Here are some numbered points:
-0.4:-3.9:1.1:0.2:0.0:0.2:-0.3:0.4:1.0:-0.1:1.1:0.5:0.7:0.1:1.7:-1.9:-1.4:0.5:0.9:-0.5:0.0:-0.5:1.6:0.3 0
1.8:0.9:-0.3:0.7:-0.3:-1.6:0.6:0.0:0.3:3.2:-0.4:1.4:1.7:1.7:-0.7:-0.6:-0.1:-1.0:-1.4:-1.5:0.3:0.1:0.6:0.4 1
-0.6:1.6:0.6:-2.1:-0.4:0.7:-0.7:-0.3:0.8:-1.4:0.2:-0.4:-2.2:-0.1:-0.4:0.7:0.2:0.1:-1.9:1.7:0.8:0.5:0.2:0.4 2
-0.5:1.4:-0.5:1.8:0.1:-1.0:0.6:0.5:-0.7:0.9:0.2:1.4:1.8:2.7:1.5:0.3:0.4:-0.7:-0.4:0.4:-1.3:0.3:-0.8:0.2 3
0.4:-1.2:0.6:0.3:-0.5:0.2:0.5:-2.1:-0.1:-0.2:1.3:0.1:0.3:-0.3:-0.9:-0.3:-1.4:-1.1:-0.3:-1.0:-0.8:0.6:1.0:-0.4 4
-1.3:0.1:-1.0:2.5:0.0:-0.1:-1.7:0.0:-0.6:-0.9:-0.7:-0.5:-0.4:0.1:-0.4:0.4:0.1:-0.7:0.2:-0.8:0.8:-0.1:-1.2:0.8 5
-1.8:-0.2:0.2:1.3:-0.3:0.6:-0.5:1.3:-0.1:-2.0:-0.8:-0.8:-0.9:-0.2:-0.6:0.4:0.1:-0.2:0.2:-0.4:0.5:-0.1:0.2:0.8 6
0.6:0.2:0.4:0.2:-1.0:0.2:0.2:-0.9:0.3:0.5:-0.5:0.8:-1.2:0.3:-0.8:0.6:-0.3:-0.1:-1.5:1.9:-0.4:-0.3:-0.2:-1.3 7
-0.4:1.7:-0.1:-0.2:0.4:-1.8:-0.5:0.9:0.9:-1.4:-2.2:-2.1:-0.7:0.4:0.3:-0.8:1.6:1.5:-1.3:-0.4:0.6:-0.1:-0.5:0.7 8
0.8:0.7:1.1:-1.1:-0.3:-0.7:1.5:-0.3:-1.4:0.1:-0.5:1.2:0.2:0.9:2.4:-0.5:1.3:1.2:0.1:-0.3:-0.5:-0.8:-2.0:-0.2 9
-0.9:-0.3:1.0:0.9:-0.1:-0.7:1.7:-0.3:1.5:-0.2:1.6:0.0:1.0:0.2:1.6:-0.8:-0.4:-0.3:0.3:0.9:0.9:-0.2:1.2:0.3 10
1.0:-2.0:0.5:-0.8:1.4:0.9:0.2:-2.0:0.7:-1.6:-0.3:0.0:-0.5:2.0:-1.8:-1.8:-0.3:-1.1:-1.3:0.9:-1.7:0.7:-0.2:-0.2 11
-0.7:-0.1:0.5:-1.3:1.1:-1.0:-0.7:0.2:0.3:-0.9:-0.1:1.2:0.1:1.7:1.6:-0.3:-1.9:-1.2:-1.4:-0.7:-0.6:-0.5:-1.6:-0.3 12
0.2:0.1:1.0:0.7:1.3:0.1:1.3:0.4:-0.1:0.2:1.5:-0.3:1.6:0.9:0.1:0.5:-0.2:-0.5:-0.5:0.3:-0.4:0.6:0.5:-0.7 13
0.6:1.7:-0.1:-0.5:-0.6:-0.7:-1.0:1.0:0.6:-0.3:-1.0:0.0:0.3:-1.4:-0.9:0.2:0.6:0.4:0.1:-0.4:0.6:0.4:1.1:0.6 14
-0.3:-0.4:-0.1:-0.8:0.1:1.1:0.6:0.6:1.5:1.4:0.8:-1.0:0.4:-1.7:-0.9:-0.2:0.8:1.8:1.8:-1.2:-0.1:0.4:0.4:-0.5 15
1.5:0.0:-0.2:-0.9:0.7:-2.0:0.0:-0.1:1.0:0.9:-0.2:0.9:-0.8:0.8:-1.1:0.6:0.8:-0.8:-1.6:0.8:-0.4:0.2:-0.2:-0.4 16
0.6:-0.2:-0.9:-1.4:0.2:0.3:-0.8:-0.2:0.2:-0.1:-0.4:0.6:-1.7:0.0:-0.1:-0.6:1.7:0.4:0.1:-1.4:0.6:0.3:-0.7:-0.6 17
0.0:-1.5:-0.3:0.4:1.5:1.6:-0.1:-1.3:-0.3:-0.5:0.8:1.5:-0.5:-0.8:-0.7:0.6:-2.0:0.6:-0.9:-0.1:-1.1:1.2:-0.9:-0.4 18
Which two points above are nearest to each new point? Their numbers follow each, nearest first.
-1.0:2.1:0.5:0.6:-0.9:-2.3:0.4:0.2:0.3:2.0:0.7:0.4:0.1:-0.7:-0.9:1.4:-2.5:-1.9:-0.3:0.1:-0.7:-1.4:0.7:-0.5 7 13
-0.3:-0.6:1.1:0.7:-1.2:-2.3:-0.2:0.6:0.0:0.6:-1.4:1.2:0.2:-0.3:0.7:0.1:1.4:0.8:0.3:0.2:0.0:-0.8:-0.8:0.3 9 14
0.5:-2.6:0.5:0.2:1.5:0.7:0.2:0.0:0.3:-1.1:2.0:-0.8:-0.3:0.8:2.1:-2.6:-1.2:-0.3:1.1:-0.7:0.6:-0.9:0.7:0.0 0 10
-1.6:0.2:0.8:3.5:-0.3:-1.8:2.0:0.3:-0.7:-1.9:-1.0:-1.2:0.2:0.4:1.2:0.2:-0.1:0.2:-0.8:0.7:-0.2:0.2:-0.8:0.2 6 5
1.0:-0.9:-0.5:-1.0:-0.9:-0.4:1.4:0.1:0.9:-0.1:-0.3:0.3:-1.2:0.3:0.1:-0.8:1.4:0.8:0.7:1.1:-0.5:0.7:-1.0:-1.1 17 7
-1.3:0.9:0.7:2.1:-0.9:-0.6:-0.6:1.2:-0.1:0.1:0.6:-0.3:1.3:-0.9:1.6:0.5:-1.1:-0.9:-0.6:-0.5:0.7:-0.4:1.0:0.0 10 6
0.8:1.1:-0.4:-0.7:-0.6:0.0:0.6:-0.2:0.4:-0.1:0.2:0.7:-0.3:-0.4:-1.2:0.9:-1.2:0.8:1.2:0.0:-0.9:-0.3:0.0:0.2 14 7
-0.5:0.6:-0.3:-2.9:-0.9:-0.5:-1.4:0.9:0.6:-0.9:-1.1:0.8:-1.2:0.0:-0.2:-0.8:1.5:0.8:1.4:-1.5:0.7:0.1:-1.6:0.2 17 14
0.4:-1.7:-0.8:1.6:-0.7:0.9:-0.2:2.2:0.1:1.2:1.2:-1.2:1.6:0.7:2.9:-0.7:1.5:1.8:2.0:-2.0:0.5:1.1:-1.5:-0.5 15 0
0.1:1.9:0.2:-1.6:0.7:1.8:-0.9:-1.4:1.2:1.1:2.2:-0.7:0.5:-2.6:0.3:-0.1:0.7:0.4:1.9:-0.1:1.4:1.5:2.6:0.5 15 14
-0.1:0.5:-0.2:-2.1:-1.1:0.2:-0.2:-0.6:-1.1:1.7:-0.7:1.1:-1.5:-0.7:0.3:0.3:-2.0:0.8:2.7:0.3:-0.4:1.4:-1.8:-0.6 17 7
-0.2:3.4:1.3:0.0:-0.9:-1.4:1.6:0.8:0.2:0.1:1.0:-0.6:-0.5:-1.5:0.5:0.7:-1.0:-1.8:-2.1:1.5:-1.2:-1.1:0.9:-0.2 7 13
-1.3:0.2:-0.1:-1.6:0.1:-0.4:-0.6:-1.3:1.2:-1.2:-0.3:0.1:-1.6:-1.0:-1.6:0.1:1.3:1.4:-2.5:1.1:1.1:0.6:0.8:1.7 2 14
0.8:1.5:-0.9:-1.4:0.2:-0.5:-0.8:-0.1:1.3:0.5:0.0:1.2:-1.0:-0.4:-1.0:-0.4:-0.5:-1.4:-1.1:0.4:1.4:-0.6:-1.6:0.5 16 17
-0.1:-0.4:-1.0:0.1:0.9:1.3:0.1:0.6:-0.9:-0.6:0.9:0.7:0.0:0.7:0.7:-0.1:0.1:-1.1:0.7:1.0:0.3:0.3:0.3:-1.1 13 17
0.9:-0.9:0.0:0.0:1.9:1.1:0.0:-1.0:0.4:-2.4:-0.6:0.8:-1.0:2.3:-0.1:0.7:0.6:-0.8:-1.0:0.3:-1.7:0.2:-0.8:-0.7 11 18
0.5:-1.8:0.0:0.1:0.5:1.3:0.4:-0.8:0.0:-0.4:0.2:0.0:1.1:0.1:-2.4:0.2:-1.5:-0.6:1.1:-0.7:-0.9:-0.1:-0.8:-1.0 4 18
0.9:-1.7:-0.4:0.0:0.0:0.0:0.5:-0.2:0.3:-0.8:-0.7:-0.7:-0.5:-0.2:-1.0:-1.7:1.5:1.9:-0.6:-0.2:0.5:-0.2:-1.2:0.1 17 8
1.6:0.4:1.5:0.8:-1.9:-3.0:1.3:-0.6:0.1:-0.4:-1.8:0.5:-0.5:-1.1:-1.3:-0.1:-0.7:-0.7:-0.9:0.5:0.2:-1.0:-0.6:0.1 7 16
0.1:2.8:0.4:-0.1:0.0:-1.0:-0.7:-0.1:0.6:2.2:1.2:0.4:0.9:0.4:-0.5:0.9:-2.9:-2.5:-1.6:-0.3:-1.1:-1.8:1.3:0.1 1 13
-0.2:-0.4:0.3:-0.4:-0.7:0.4:0.0:-0.6:0.3:-1.0:0.4:0.3:-1.1:-0.2:0.1:0.1:-0.1:-0.6:1.3:0.5:-1.5:0.6:0.6:-0.5 4 7
0.1:0.8:0.9:-0.1:1.8:0.5:-1.1:-0.1:0.9:1.2:1.5:-0.3:1.5:1.5:0.2:-1.2:1.6:-1.0:0.1:0.6:0.9:0.1:0.8:-0.7 13 10
